In the rows, 128 means zero.
Each row of A is roughly a mix of the hidden directions of one of a few groups.
A, 78 rows:
[[138 158 156 104 139 147 123 101 166  94 148 133]
 [109 109 102 112 120 167 171 113 140 124 145 158]
 [147  91  90 121 136 150 140 152 108 158 138 102]
 [114 109 118 131 137  95 125 181 102  92 134 130]
 [116 136 170 155 129 111 116  86 135 138  92 143]
 [110 113 146 154 116  80 160 143 112 112 131  98]
 [114 127 170 154 127  87 116 102 121 141  93 125]
 [ 86 118 106 134  96 129 157 106 129 140 125 170]
 [120  89 118 129 138 104 151 164  99 124 138  89]
 [164 136 132 116 156 135 112 172 127  94 146 104]
 [108 132 114 141 112  94 134 173 114  87 138 146]
 [108 109 116 141 122  91 139 173 105  92 136 128]
 [124  81 105 130 127 140 140 113 109 181 114 124]
 [158 164 144 119 131 164 123  92 158 148 130 119]
 [120 154 145 122 134 103 143 172 127  78 142 128]
 [117 114 124 121 116 151 136  73 140 172 116 142]
 [107 109 122 144 125  81 126 171 100 101 125 127]
 [135 137 171 160 138 102  91 108 131 120  97 127]
 [ 89 121 131 139 105 116 139  89 128 154 104 163]
 [ 81 101 138 118 118 107 162 106 119 144 113 155]
 [120 176 161 122 123 115 127 124 153  82 136 140]
 [118 107  87  98 120 168 154 121 133 145 148 148]
 [100 129 156 157 116  71 128 127 112 123 105 123]
 [149 124  90  89 143 167 110 151 131 124 152 130]
 [141 128 136 136 123 152 133  80 138 182 111 118]
 [137 124 133 135 143  95 115 180 109  90 135 108]
 [ 96 134 104 137  89 131 142  98 133 155 121 165]
 [130 140 173 152 133  82 115 127 121 123 109  96]
 [141 115 132 143 126 144 124  85 128 185 106 115]
 [159 111 113 100 154 175 109 116 133 157 131 118]
 [104  92  86 132 112 111 135 153  96 153 123 132]
 [133 112  81 112 134 162 150 165 117 130 152 140]
 [122 104 121 166 123  95 122 151  92 152 100 115]
 [133 154 163 147 125  94 141 148 133  84 135 103]
 [123 110 118 135 135  97 125 183 104  91 137 118]
 [121 104 126 133 129 106 174 160 108 122 144  88]
 [127 159 156 140 121 135 107  84 151 132 106 161]
 [ 84 109 133 150 101  91 155 111 114 141 112 139]
 [103 146 157 156 104  89 127  97 127 145 102 129]
 [ 99 106 138 153 119  74 121 133 101 137 104 121]
 [ 92 139 146 138 105 124 165  88 144 130 121 158]
 [107 154 132 121 103 143 143  85 154 137 126 170]
 [150 159 121  95 132 171 133 125 159 112 157 136]
 [150  99 121 143 138 128 137 140 102 173 117  85]
 [148 162 109 106 118 169 154 137 150 121 161 133]
 [124 113 121 169 113  91 140 158  95 143 112 108]
 [152 127  85 118 127 134  99 177 116 115 149 121]
 [ 88 123 151 130 116  95 112  95 135 112 111 164]
 [110 163 137 102 115 149 153 105 160 109 144 158]
 [155 121  87 116 133 177 142 146 126 150 150 117]
 [ 92 142 111 133  92 132 153 108 139 130 128 176]
 [134 140 139 123 120 158 145  75 148 170 120 126]
 [135 162 124 101 127 145 145 151 149  84 162 128]
 [151 151 166 141 145  96  99 145 124 111 119  94]
 [112 125 128 147 120  82 131 172 108  90 132 124]
 [ 90 113 147 156 107  83 157 114 116 131 115 125]
 [ 98 139 144 140 106 124 141  81 140 148 107 164]
 [159 103 103 145 143 129 111 168 100 142 128  97]
 [145  83  99 140 136 136 119 138 102 170 119 105]
 [144 141 170 127 141 140 133  80 148 150 115 102]
 [152 121  97  98 145 159 138 165 124 122 158 106]
 [124 145 144 123 136  98 140 176 121  81 141 116]
 [136 132 182 133 149 120 129  89 137 143 107 100]
 [ 99 108 101 155  95  92 135 143 101 146 116 139]
 [149 112 108 128 127 167 136 102 129 183 125 113]
 [135 169 156 127 123 152 128  87 161 126 122 154]
 [108 114 153 135 134  74 136 158 104 106 117 116]
 [105 152 167 123 127  88 144 141 132  85 129 132]
 [136 164 112 106 108 157 153 129 156 110 164 142]
 [117 126 103 139 115  96 120 181 107  97 138 138]
 [149  95 107 139 132 148 123 116 113 183 115 106]
 [109 142 111 151  91 110  98 114 128 138 110 173]
 [113 143 120 126 103 155 146  81 149 156 125 158]
 [ 96 136 120 107 102 141 174 101 146 131 145 153]
 [159 126 119 119 131 164 153 119 130 171 135  89]
 [150 163 141 113 132 172 134  94 162 136 136 137]
 [146 128 152 116 145 157 127  80 145 164 118 109]
 [142 124 131 164 124  94 140 169 104 121 127  90]]

Here is one row from each group, named. Which group is each of the other rows in?
[127 121 131 115 119 153 155  80 139 177 122 117] : R
[110 103 134 167 120  86 124 135  98 146  98 121] : Q
[118 135 115 125 107 153 130  80 141 174 116 150] : U

[157 126 136  95 166 159 134 142 138 111 151  95] : Q
[128 106 104 108 128 174 137  93 135 167 129 142] : U
[151 149 128 109 131 178 131  91 157 150 135 133] : U
[ 87 106 144 133 119 114 170  94 122 152 112 136] : Q
[147 113 145 156 147  96  99 155 106 119 112  94] : Q
[127 106  72 110 124 154 121 157 116 131 144 154] : U
[141  86 109 131 137 126 141 150  99 163 124  90] : R
[132 152 174 143 135 116  98  91 150 108 111 137] : Q
[175 147 126 125 153 155  80 145 132 123 126 120] : Q
